(in the rows, 128 means zero)
X: several groups of rows, each row roughly a mix of its group's hidden directions:
X (114 x 11):
[[138 129 127  90 137 132 127 143 139  94  78]
 [107 166 127 134 137 144 118 176 144 141 102]
 [100 178 101 112 144 128 153 128 128 140 110]
 [131 119 152  73 135 128 129  89 111 118 138]
 [139  95 107  93 150 141 149 139 137 104 159]
 [152 130 154  99 132 120 164 118 160 157 110]
 [127 145 135 100 144 132 104 130  82 105 161]
 [149 113 104 108 150 142 152  90 129 106 158]
 [179 109 151 118 153 147 120 127 119 106 150]
 [ 94 121 137 156  99 177 119 130 111 124 126]
 [105 152 124  97 130 117 161 155 147 165 127]
 [135  98 130 126 116 114 109  99 158 173 110]
 [138 138 128 118 114  87 145 143 182 139 124]
 [158 173 122 105 101  99 126 152 120 131 131]
 [139 110 152 168  83 130 120 105 120 122 148]
 [127 120 139 103 120  78 160 114  97 136 135]
 [140 159 164 110 140 148  96 153 123 103 117]
 [ 96 143  99 143 126 142 158 100  93 133 113]
 [147 117 130 144 137 130 133 126 103 174 174]
 [160 125 122 116 141 163 102 133 148  96 159]
 [119 165 142  80 102 128 126 111 117 107 140]
 [153 111 155 152 123 127 111  91 115  96 102]
 [167 130 146  90 147 108 157 132 156 128 129]
 [117 153 143 133 126 152 114  96 179 138 113]
 [157 106 152 143 115 109 115 130 145 111 176]
 [103 126 113 129 131 107 121 193 118 120 130]
 [139 144  90 118 166 153 155 141 150 112 128]
 [134 168 115 108 116  78 134 146 150 128 128]
 [167 115 150 129  91 130 143 119 141 112 166]
 [122 101 142 111 137 113 164 102 168 109 111]
 [147 133 151  92 124 128 150 130 175 154 121]
 [125 111 159 126 112 154  95 162  93 136 128]
 [119 140 117 120  83 170 135 134 140 149 158]
 [ 81 156 105 151 130 161 121 134 130 109 116]
 [108 132 137  86 129 124 138 112  91 145 165]
 [ 95 121 133 138 123 133 129 104 128 135  66]
 [134  93 134 130 123 134 106 125 110  86  85]
 [127 122 123  99 128 137 111 156  69 136 120]
 [155 118 144  99 136 100 139 146  87 101 135]
 [139 106 129 149 119 151 138  82 169 131 113]
 [139 150 112 155 133 123 132 127  79 139 166]
 [152 124 120 138 142 104 112 137  86  83 135]
 [113 136 125 156  87 151 130  98 120 160 109]
 [145 181 110  92 139 115 115 136 133 107 127]
 [115 126 148 120 146 137 140 153 123  74 160]
 [162 117 127 176 121 124 123 142 169 144 128]
 [155 116 137  91 127  79 120 151 141 139 136]
 [146 140 151 123 140  93 118 142 171 130 162]
 [143 138 119 109 134 130 151 139 145 152 186]
 [138 111 148 122 103 119 151  78 117 160 126]
 [144  91 111 170 116 132  97 114 115 107 139]
 [135 126 165 108 121 114 138 174 102 134 100]
 [116 105 138 154 154 105  77 145 132 133 141]
 [150 105 142 144 138 170 138 100 132 112  93]
 [123 103 107 170  99 117 106 110 156 139 142]
 [154 127 108 114 135  76 151 150 132 106 140]
 [115 105 130 150 107 164 132 135 158 165 107]
 [113 142 165 114 124 122 140 159  98 147  91]
 [138 135 165 139 121 126 137 134 150 129  70]
 [138  95 127  86 138 150 121 145 139 106  93]
 [118 120 152  88 142 111 127 136 148  89 158]
 [140 100 155 166  96 122 111 106 113 107 116]
 [120 111 141  99 137 138 155 119 169 168 118]
 [112  91 130 163  97 146 103 114 114 150 134]
 [ 99 149  87 145 137 113 111 157 103 133 149]
 [141 107 155 116 122  83 148 140 155 120 156]
 [131 105 122 126 121 128 136 135  69 163 111]
 [118 119 105 132 163 125  95 160 116 127 167]
 [137 107 134 159 108 129  92 129  95  92 119]
 [ 89 123 118 137 160 103 148 142 159 101 137]
 [134 114  92 155 132 161 133 118 175 131 128]
 [145 106 128 160 131 126 153  91 134 116  86]
 [ 85 112 111 148 160 111 146 159 137 112 130]
 [125 158 126  87 121 148  87 104 144 116 122]
 [134 110 110 100 159 140 112 164 136 131 167]
 [133 157 124 109 134  98 155 120 180 129 122]
 [145 143 114 108 108  75 127 145 130 160 116]
 [ 99 135 127  87 118 154  82 133 119 119 120]
 [100 126  97 122 119 165 128 126  99 112  91]
 [108  95 117 156  91 121 112 115 129 160 149]
 [121 172 101 127 167 120 132 151 113 105 119]
 [128  97 135 117 124 153  81 161 143 146 139]
 [129 125 144 142 117 175  94 156 157 137 120]
 [157 108 126  90 150 148 159 145 107 111 141]
 [113 143 139 164 116 103 131 107 147 137  81]
 [105 139 164 143  98 134  95 117 151 154 112]
 [ 95 113 127 149 148 108  85 138 136 100 110]
 [117 162 131 153 109 116 160 101 133 154 156]
 [143 133 139 140 125  99 171  89 120 100 115]
 [ 99 141 133 171 100 121 109 108 114 112 100]
 [148 111 132 146 139 113  82 152 107 100 149]
 [ 88 142 112 133 129 111 117 126 184 123 120]
 [130 172 132  97 128 121 159 128 162 145 109]
 [ 91 140 108 152 128 131 109 172 155 115 124]
 [130 127 152 124  99 149 111 174 109 104 151]
 [ 82 132 115 112 136 124  95 152 162 112 125]
 [132 112 133 126 172 116 103 151 131 169 150]
 [135 119 143 153 119 155  99 164 159 105 146]
 [134 147 150 111 125 170 116  96 133  91 145]
 [113 155  97 167 111 153 115 132 124 149 101]
 [127 155 141 127  75 119 118 112 168 135 131]
 [116 150 151 119 104 130 131 128 179 162 119]
 [144 116 134 119 122  73 166 135 116 149 134]
 [116 125 141 107 148 129 136 130 167 182 118]
 [ 94 135 150 141 101 142 111 138 144 172 110]
 [136 108 154 108 108  92 130 154  88 132 138]
 [178 130 127 126 118  94 133 110 141 165 120]
 [110 149 158  95 124 128  99 119  96 132 159]
 [104 145  92 121  98 170 128 140 118 119 151]
 [145 130 119 127 132 133  78 170 113 109 150]
 [122 152 127 116 101 169  89 149 107 116 125]
 [ 99 112 123 115 140 155 135 102  77 136 114]
 [106  88 156  98 148 141 129 121 113 101 148]
 [168 141 108 112 156  96 146 111 113 149 114]]
one row of each group, then the others: which group is each in?
[ 84 133 101 109 165  99 141 134 128 117 119] => C
[133 135 121 135 157 126 149 118  92 181 130] => P
[157 120  96 122 152 109 166 110 137  98 133] => Q

[108 160 123  94 145 128 118 152  94 128 160] => Q
[137 118 162  91 109 121 104 150 106 131 160] => Q
[136 133 117 138 130 136 115 148 118 154 191] => P
[133 106 137 122  99 142 128 114 183 154 142] => Q
[125 104  81 163 124 130 109 149 114 127 154] => Q
[103  98 143 163 149 151 151 129 135  99 147] => C
[165 104 151 100 123  91 120 138 151 136 145] => C
[129  98 135 138 116  95 117 138 179 152 128] => C
[116  98 129 149 100 133 130 113 147 104 176] => P
[139 164 149 111 127 103 124 163 165 123 112] => Q
[116 117 137 166 118 112  83 137 136 113 162] => P
